A single turn carries every row of the set below to another of its rows. Some are shown first; where does it send the rows asked next?
J_693: [ -2.9   9.3  12.0   7.5  -3.4   4.4  -5.1  -6.4  -4.8  -0.7  11.9   2.9
 -26.1  19.4  11.1   0.0  10.7  -4.5]
J_794: [ 14.2  12.6  17.2   5.4   5.2  14.3  -6.2   9.6  -3.1  18.9  -1.5  -1.6
  12.1  15.2   3.7   8.8 -13.2 -12.8]
J_181: [  9.3  21.0   1.3   5.5  -1.6   0.0   2.0  20.2 -34.7   0.5   8.8  -6.6
  -2.6 -17.0   5.2 -10.5  11.2  -7.7]
J_366: [ -9.2  -7.1   4.4   5.7  12.4  -5.9 -11.0  16.6  -9.0  17.3   7.8 -19.0
  16.3  -5.6   8.6   2.8  20.3  -7.7]
J_764: [ -9.9 -10.0   2.1   6.8  12.1  -9.4   8.4  15.9  -3.5  11.5  15.5   0.8
  21.1   6.4  -4.8 -14.9   4.5 -19.0]
J_749: [  3.2   1.9  14.4   2.1 -15.1 -13.4 -19.5  18.3 -21.8 -13.0   7.2  -7.1
  -3.6  -9.2   0.8   3.5  13.9  -4.1]
J_959: [ 21.1  14.2   7.5   7.6   3.1 -18.9  -2.1  24.4 -10.1  19.2   7.2   1.5
  -3.3  -2.7 -11.2 -17.8 -22.1  -4.2]
J_205: [ -4.8   1.9   7.8  -0.1  18.5  22.9   4.0  -8.3  -3.1   7.0   2.8   5.6
  -2.2  -7.0   3.8 -21.5   1.3  -6.7]
J_566: [  2.3   1.1  15.7   2.0  -0.2  -2.3  -5.7  -1.0  15.7  -5.5  -5.3  11.7
 -19.5  -6.1  -4.3 -22.2  -6.9 -10.1]
J_695: [  4.1  14.0   4.0   5.6   7.1   1.9   7.7  30.1 -18.7   7.0 -14.5  -1.5
  -3.7   0.4  10.1 -13.7  22.4  -2.0]
J_988: [  3.2 -17.2   3.9   0.5   3.5   5.4  -7.7  10.6 -13.5  -0.9   1.6  -0.9
  -4.2  11.5   0.4 -12.1 -27.5  -5.0]
J_657: [ -6.1  -4.6  29.3  -1.2   4.4  -6.0  -1.2   4.9   8.1  -3.4   8.3 -15.9
  -0.7  -6.8   7.9  -2.5   1.4 -25.1]
J_812: [  0.5  12.2   4.3  12.2  10.2 -10.9  -9.9  19.5  -2.4   8.4  10.5  -4.1
  -6.0  11.8  -0.3  27.6  -4.3 -15.2]
J_738: [ -2.4  -2.9  19.8   2.1   5.4   0.7 -10.8 -10.5  14.4  -3.1  -3.6  11.4
  -9.2   2.3 -10.7 -11.6   6.9  -8.8]
J_533: [ 12.0  -2.0  18.3  -3.1  -4.9 -11.1 -11.5 -11.2  -4.7   6.9   7.2   7.8
   6.9  -0.7 -23.3 -15.6  -3.5  -4.5]
J_945: [ -3.8  16.6   2.7   9.2   1.0  -3.3  -8.9  11.4  -6.0   3.2   4.4  -1.5
   1.8 -41.3  -0.1  -7.5  -5.9  -6.7]
J_927: [ -7.8   6.4   6.4  22.3  -2.0  -9.2 -11.6  -9.2  13.4  19.3  18.9  -1.5
   3.4   6.8   9.6  -9.2 -10.9 -10.9]
J_199: [  3.0  12.2   4.3   5.5  -9.0  -7.4   5.0   7.1  11.3  -6.2  -7.6  11.9
 -13.3  -5.3  -4.8   8.3 -17.7  -6.9]
J_193: [ -4.0  -3.4  -5.7  17.7   9.6 -14.8 -14.4  16.6   5.3  14.4  -2.4 -12.8
   4.4 -11.1  -2.0   7.8  20.5   4.2]
J_938: [ -4.6  19.5  -9.9  12.5   0.7   0.1   3.2   9.5 -29.6  -0.8  14.8   1.5
   5.4 -17.1   3.3  -7.0  14.1  -9.1]
J_996: [ 19.5  -8.1   3.2   5.0  12.7  -4.1 -18.9  17.7 -18.8   6.9 -12.8 -18.5
  -8.0   9.1  -5.2  -1.7  -5.9  -8.4]
J_391: [ 21.8  18.1  15.4   9.2   0.6   0.5 -20.1   6.1  -1.8  -2.0  -7.1   8.1
  -5.0  -1.7  15.6 -22.6  -1.0   0.5]
J_967: [ -2.2  12.1  -8.4   7.9   3.2  -8.9  -1.9  25.5 -12.5  14.9   0.3 -11.2
 -21.5  -9.8   6.8  14.7 -11.6   2.5]
J_537: [  5.1  -0.2  -5.7  -3.8   8.1 -11.4  -9.7  21.2  -9.6  25.6  -3.3 -15.5
 -20.6 -15.6  -8.9   2.7   0.8   3.4]
J_616: [  8.3  11.4  23.9  -1.6   2.8  -1.5   2.1  13.3   5.2  23.7 -18.0  -1.7
   2.5  15.3   4.8   1.2  -1.5  -1.8]
J_390: [ -2.6   9.5  11.5  23.2  -3.4  -6.6   0.5   1.7   0.6   6.6   9.4   6.0
  17.6  20.2  11.4 -11.1  -9.9 -11.3]
J_83: [  4.9   2.7  -9.1  12.1  -7.2 -21.4  -3.7  11.8 -18.0  20.6   7.7   3.2
   5.5  -4.2  -9.7 -23.3   1.8  13.9]
J_166: [  4.3  28.2   2.8  11.1   0.9  -0.5  -1.4   9.1 -31.0   6.6  13.7  -4.6
   0.1 -10.8   0.1   4.3  21.4  -5.9]
J_584: [  6.1  -0.4  27.2   0.4   4.7   1.9 -14.9  -0.7  12.3  -4.0  -2.8  -0.3
 -22.7  -1.3  -3.7  -7.5  -0.2 -11.8]
J_48: [ -0.5  26.3   3.8  20.6   6.3  -7.8 -10.1   2.0 -13.7  24.9  19.1  -8.3
 -12.8  -7.3   6.1 -16.0  17.4  -7.1]
J_605: [ -1.3   9.6  -2.6  15.2   3.1 -15.8   4.5   3.6   4.0  24.1 -14.2  -2.8
   1.9  16.9  -5.4   0.2  18.4  -7.6]
J_911: [  2.4   5.4  10.4  -0.2  -0.9   0.7   2.7   7.2 -16.5  13.8  11.3  -0.7
  -5.8  15.3   7.2 -15.0 -29.9 -15.7]
J_756: [-10.3 -10.6  -9.9  10.2   1.3 -29.7  -3.9  15.3 -11.0  11.0   5.0  -8.3
  -9.3  -8.0  -3.4 -20.7   6.1   5.2]
J_179: [-14.6   9.9   8.7  -3.0  -9.2  -4.8  14.5   3.2 -15.0  12.2   7.6   2.4
  -5.5 -12.0 -16.9   0.0  17.7  -0.1]
J_877: [  0.5   1.1 -19.0  13.6  11.3  11.2 -17.3  10.0 -28.1  -1.7  10.4   3.5
  -8.0  -4.6  -1.9  -5.8   2.1  -3.8]
J_140: [ -2.6  -1.2 -13.5  22.2   8.2 -11.2  -1.5   4.0   1.2  15.8   8.8 -13.8
 -10.4  -8.2   3.6 -23.2 -15.0 -18.5]

J_193 moves to J_794
J_199 moves to J_877
J_366 moves to J_616
And these:
J_693 moves to J_749
J_996 moves to J_959
J_566 moves to J_938

